R: 4 groups of rows, each row roughly a mix of its group's hidden directions
R (150 x 11)
[[ -8  -2  19   3  -1 -12 -10   2  -8 -23  21]
 [-21  10 -10   2 -21 -13 -11  -2  -5 -14   9]
 [ 10  -2  11 -10  32  12  -3  -3  -3  -6 -12]
 [-30  -7  -9  20  -4   0   3   0  -6 -11  10]
 [-11  12   4  12  21  -4 -15  17 -13  -7 -11]
 [ 11 -10   8 -12 -13  -9   6 -28  -6   0  12]
 [ 30  -2   8  -9  -1   0  -4  10  -1  20 -11]
 [-30   8  -6  10  13  -3   1  10 -11 -13  -5]
 [ 16  22   7  -9  -6   4  -2  19   5  16 -11]
 [-12  -2 -11  -5 -29  -6   5 -20  -3  -1  10]
 [ 12  -9  16 -20 -12  12   8 -15 -15   0   5]
 [ 20  10  -7   9  -9 -12 -14   9   7   6 -22]
 [-18   5 -11  12 -28  -2  -5  11 -10  -8  -1]
 [  1  -2  14 -19  22   2  -3  -3  -9 -18 -15]
 [ 22  -2  21  10  10 -14  -3  16   2  -8  -7]
 [  7 -10  16 -18   9 -13  -7 -23  -3  -5  12]
 [ 19 -22  -4 -14  -8  -5 -10 -17  14   0   2]
 [-26   7 -12  13 -16  -9  13   0  11   3   6]
 [ 26   0   6   1  18  10   3   6   7  17 -13]
 [-15  -8  -5 -14 -10  -6  -6 -16 -18 -21  -2]
 [-23  -7   1  -9  -8 -10  -7  -5  -5 -28   2]
 [-24  12   1  -1  -2 -13 -12   8 -15 -20   0]
 [-30  13   4   0 -13 -10  12 -11   7  -4   2]
 [  5  -6  13   3  32  16  -1  10   4   0  -7]
 [-26  11 -15  23   4   1   7  -1   2  -7   6]
 [ 27  -1  25  -5   7   6 -11  -7   1   4   6]
 [-23  11 -26  14  -3  -2   2   9   6  -3  -5]
 [-13   6 -13  12  15   9   1  18  22  -8   3]
 [-19   1   6   0 -12 -15 -12  -5 -21 -15   8]
 [  2  -3  10   8  -4  -3  13  -6  25  23  12]
 [  1   4   0  17   9  -7  13  14  22  19  -5]
 [-11 -12  -4  -6 -19 -10   0 -22  18 -10  -2]
 [ 22 -12  11  -6   0 -21 -11  -6  17   5   3]
 [  1  14  -6  -7   9   0  -9  27  20 -11  -4]
 [ 13 -24  10  -3  -5 -15  -4 -17  -3 -10  12]
 [  0   3   6 -28   9  14 -17   4   2  -3 -18]
 [-18 -16 -11  -1   2  -4   9  -7 -15 -25   0]
 [-19  -6 -15  10 -17   7   7   2 -15 -19  -4]
 [-15   5  -8   6  27 -10   3  15   2  -9 -13]
 [-21  -3   5 -13 -15 -14  -2   2  -5 -23  -8]
 [-24   9  -6  10  21   4   4  15   4 -15  -2]
 [-30   4  -5   2 -11  -9  -9  -1  -8 -19   9]
 [ 26  -9   3   2  19   1  -1  10  -8  14 -14]
 [-28  -3 -21   1   9 -10  -1   3  -4 -14  -7]
 [ 13 -12   9 -24  -8   8  12 -19  -3  10  -4]
 [  4   9   1  13  -2  -3  14  10  22  26  -2]
 [ 27  -8  19  -2   8   2 -10  -6  13   5  11]
 [  3  13   7  -5  27   3  15   2 -10  17 -10]
 [ 14  17   6  -3  -7  25  -5  13   2  17  -5]
 [-20  18   3   4   6   9   6  16 -20 -12  -4]
 [-21 -13 -10  -6  16   4   8  -6 -10 -21  -4]
 [-13   8   2 -12  -7   8   2  -8  19 -20  20]
 [-32   2  -1   5  14   8   1   0  17  -9   2]
 [ 10 -13 -22   5 -21   3  15  -5   5   9  10]
 [-26   6  -5  19   7  13   1   9   5 -13  11]
 [ 14  12   0  10  17  15   5  19 -10  14  -9]
 [-19   4   8  -7   7  -5 -15   8 -13 -21 -16]
 [ -4 -14  10  -2 -11   8   8 -22 -10  -6  23]
 [  4  15  18   5  30  -3   6  -6   6   8   6]
 [-23  -3  -1   9 -10  -8   4   7  28   6   7]
 [ 19   5 -11  -5 -11   4  -5   0 -31   7  -3]
 [-23   7  -1 -13 -12 -12  -6  -3 -20 -13  -6]
 [-16  15 -23   5 -13 -16   7  12   0  -6  -3]
 [ -9  19  -1   1  24  11   6  18 -10   3  -9]
 [-12  -1 -12   5 -15 -14  -9  24  -3 -15  -8]
 [-15  16  -5  19   8   3  17  -7  17   8   6]
 [ -8   4  -5   8  29   9   7  20   8  -3 -11]
 [ -5  19  17  11  14 -12  -9  18  -2  -7 -11]
 [ 16 -20   1 -20   2 -17  -8  -9  12   4  -6]
 [-21   7 -15  -4  10 -12  -5  20  -1 -10 -15]
 [  1  12   7   9  15   1   3  -1 -11  14  30]
 [  3  -4  14 -32   7  -9  -1 -13  -5  -2  13]
 [ 10  -7   3  -3   9 -12 -12  30  -7   1 -14]
 [ 14 -20 -15 -14   1  -4  -9 -17  14  11  -1]
 [ 21  -6  15  -1  14  12  -2   5  10  23   3]
 [ 26 -11   4  16   2   6   3  -2  15  14  12]
 [ 11   9  -6   8   8   7  -4  24   1  22 -13]
 [-27   4 -12  14 -13 -10   5  14  10  -6   1]
 [-30   6  -8   2   9  -3  -5  14  -6 -18  -5]
 [ 10   3   4   6  25  -4  -9  10  24  10 -10]
 [-27   3 -17  -2 -17   5   0  -9 -15  -5   9]
 [ -1 -10  12 -18   1 -25 -10  14  -5 -14   3]
 [  4 -18   0  20  11 -22 -13   9   6   6   8]
 [ 25   1   5 -13  15   7 -13   6 -12  -2 -16]
 [-17 -19  -8   2  17 -13   7  -5  -5 -20   5]
 [ -6  20  -3  -4 -10  29  -6  15  -5   3  -6]
 [  8  -9   2  10  25  23  14  -6   7   2  -4]
 [  0  -4  15 -15   2 -18  -3  -7 -18  -4  23]
 [ 22   4  20 -13  -7   8  -7 -20  -3   6   2]
 [  5  14  -2   8   7  12   9  26  12  17  -6]
 [ 25 -21   6 -17  -4  -6  -2 -15  -3   2  -8]
 [-20   4 -11  22   5  17   6 -14   0 -10   3]
 [-21   7 -11  11  16  -9  11   9  15   2 -15]
 [-13  -7  -1   2  30  15   2  13   2  -3 -13]
 [ 18   8   9   9  18  12  18  11  -3  10 -10]
 [-28  11   0 -10  -9   2  10  11 -11  -1  17]
 [-12   7  11  -9  15  20  11 -20  -9  -3   8]
 [  5  14 -14  13 -25 -14 -10   7   9   7   5]
 [-14   2  -6  15 -20  15  -5   0  -8 -22  10]
 [-28   4  -2   4  18   0  -3  12 -12 -14  -9]
 [  7   6  -8  17  -6   0 -10  27  16  12   4]
 [ 18   5  -6   4 -19 -11  -3 -10 -13  22 -10]
 [ -2   1   5  -5  13  12  17 -30  -9   3   8]
 [ 25   8  -5   7 -19  -4 -12  10  -2  17   4]
 [-28   6  -8  -1   8  16  12 -15  -7  -2  10]
 [-22  11  -9  15 -13   0   3  17  18   3   1]
 [ 10  25  21  -2   9 -15  -5  11   1   6  -4]
 [ -3 -13 -14 -12  -1   6  31   2  14   3  -2]
 [-14 -15  -1 -10   4 -21  -9 -16  -6 -14  10]
 [ 15  14  -2  11  -7   6   1  21  11  23  -1]
 [-14  -5  -7   6  -8  16  -1 -17 -10 -25   8]
 [ -7   5 -11  24  -7  22  13  14   0   1  -7]
 [-19  29   0  -3   5   4  10   3   8  11  12]
 [-22   7  -3  15 -15   2  -1   4  22  -1  16]
 [-18   0  11   0  10 -21   0  14 -18 -12  -6]
 [  4  15   5  18  11  13  15  10 -16  13 -10]
 [  3 -13   8 -22 -21  -1  -6   5 -15 -15  -6]
 [ 13 -11  19 -14  -8  -5  18 -16  -7  -2  12]
 [ 27 -11  18  -9   6   2  -9 -15   1   0  11]
 [ 32  -2   2   0   8   6   1   6   1  23  -4]
 [-19  -5  -1   7 -19 -12  -3  -3 -17 -20   7]
 [ 21 -13   1  -7  -5 -17  -8   3  19  16  -2]
 [ 20   6  12   4 -19   4   0  -4  16  16  14]
 [  9 -16 -11   6  -2   9  25 -10   8  19  -1]
 [-13  18 -15  13   1   8  -4  21  10  11  -9]
 [-25  13 -21  10 -10 -11   6   3  -7  -5  -5]
 [  1   8  15  -5  35  -5   7  -5   5   3   6]
 [  5 -15   0  -8   6 -33 -14   4   5  -7   2]
 [ -3  -6  -4 -26  13 -15  -4 -11  20   2  -2]
 [ 15 -20   2 -15 -19 -11  -5 -12  11  -2  -9]
 [ 28   3   0   3  10  13   5   1   3  25  -4]
 [ 24  -2  10 -18  13  10   1  -9 -13   8 -11]
 [ -2  -4 -21   5 -29  16   6   4   0   8   1]
 [-23  -5  -8  -1 -22  -9  -2 -16   5  -2  17]
 [ 27 -13  19   4  10  15   5  -5   7   5   3]
 [-28   2  -2  -3   4   3   1 -11 -11 -25   5]
 [-25   5  -7  -3  18  -4  -1  19  -4 -13 -12]
 [ 12 -15   1 -11  31  -4  -2 -12  -7   3  -2]
 [-25   4  -9  13 -18  -9   6   1  16   0  11]
 [ 14  -9  16 -18 -18  -5 -12 -14 -11   2   5]
 [ 24 -10  14 -18  17   2  -3  -2  -4   5 -13]
 [ 14 -14   8 -10  -7 -21 -18   0  18   0   1]
 [  2  16   0  15  20  12   6  19 -10  13  -4]
 [ 18  -5  -6  -6 -15   5   0 -16  23  15   4]
 [  8 -14  -5 -13  31   0 -11   1  -8  -9  -4]
 [ 20 -10  15   7   9   5  -6 -12 -16  19  -8]
 [-13   0   6 -27   5 -10   8 -24   0  -6   1]
 [-26   1  -3   8  24   5   3  11  -8  -9 -10]
 [-27   0  -4  -9  -9  -5   2 -11 -18 -15  10]
 [-13  -3 -11   0   5   1  -1   9  12 -11 -32]]

the two rows of each list that fit no group, in list order (the others fit one group, some only roughly)
- Z_469: [  7  -2   7 -20 -19  -8 -11 -19 -15  -9   2]
- Z_88: [ 2 23 -1 17  7 12  2 17  8 17 -9]
- Z_969: [-21   5 -18 -14  12   6   9  14  -4  -9 -14]
- Z_226: [ 23   6  14   8 -16   5 -13 -14 -12   1  11]
- Z_783: [-18   5  -4  17 -19   1  -4   7   7 -10  22]
- Z_854: [ -2   3 -22  12 -23 -15  -9  13   5   5  -7]
- Z_244: [ 15 -11  13 -19  -8 -15   3 -17  -3  10  12]
- Z_666: [ -7   3   2   5  28   0   7  13  17   4 -18]
- Z_701: [-31  12   2  17  -1  -3  10  -8  -3  -4   9]
- Z_140: [-22   2 -12   8   9   1  20  17  15   5   3]

Z_226, Z_140
- Z_678: [-17  15  -1   0  18 -10 -15  14 -11 -15  -2]
- Z_959: [ 23   7   3 -22  -7  17   5 -13  -6   8   2]
- Z_523: [-21   1  -8 -15   3   1  -6 -16   6 -19  17]
- Z_18: [ 23   1  15  -5   4  15   2  15   8  16 -11]
- Z_845: [  8 -16  13 -14 -18 -13  -1 -13 -15 -10   1]
- Z_985: [ 29   1   4   4   9  13  -8  16 -15   5  -6]
- Z_337: [-26   9 -11  16   8 -11  -1  14  -5 -12  -1]
- Z_433: [ 24   0   6 -19  11 -16 -11   3  -2   9  -9]
- Z_534: [ -6   1  -7 -21 -27  -6 -11  -7 -13  -7   2]
- Z_931: [22  0 -5 21 -4 17  3 -1  6 20  3]

Z_678, Z_433
- Z_581: [-15  18 -16  14 -11  17  -6  14  -5   2   6]
- Z_972: [-23   2 -14   8   9  -8  -1  23  -5 -10 -10]
- Z_449: [ -1   9 -18   9 -32  -8 -10  -3  -2   5  -2]
- Z_600: [  0  10 -12  11  19  -3   3  19   8  15 -18]
- Z_160: [-26  -8  -8   2 -24 -15   5   6   2  -5   3]
- Z_465: [-23  12 -12  13   6  19  10   9  -1   0  11]
- Z_402: [  1   4   9   4  12  -2 -21  26  -1 -11 -15]
- Z_960: [13 23  1 12 -7  6  1 12 10 22 -8]
- Z_700: [ 10   7  -3   3  13   3  15 -11  15  26 -10]
- Z_210: [-25  15 -11  17  -3   4  13  11  12  -1  -2]
- Z_695: [-20  -2 -21  20  13  -5   2  13   6  -5  -9]

Z_465, Z_402
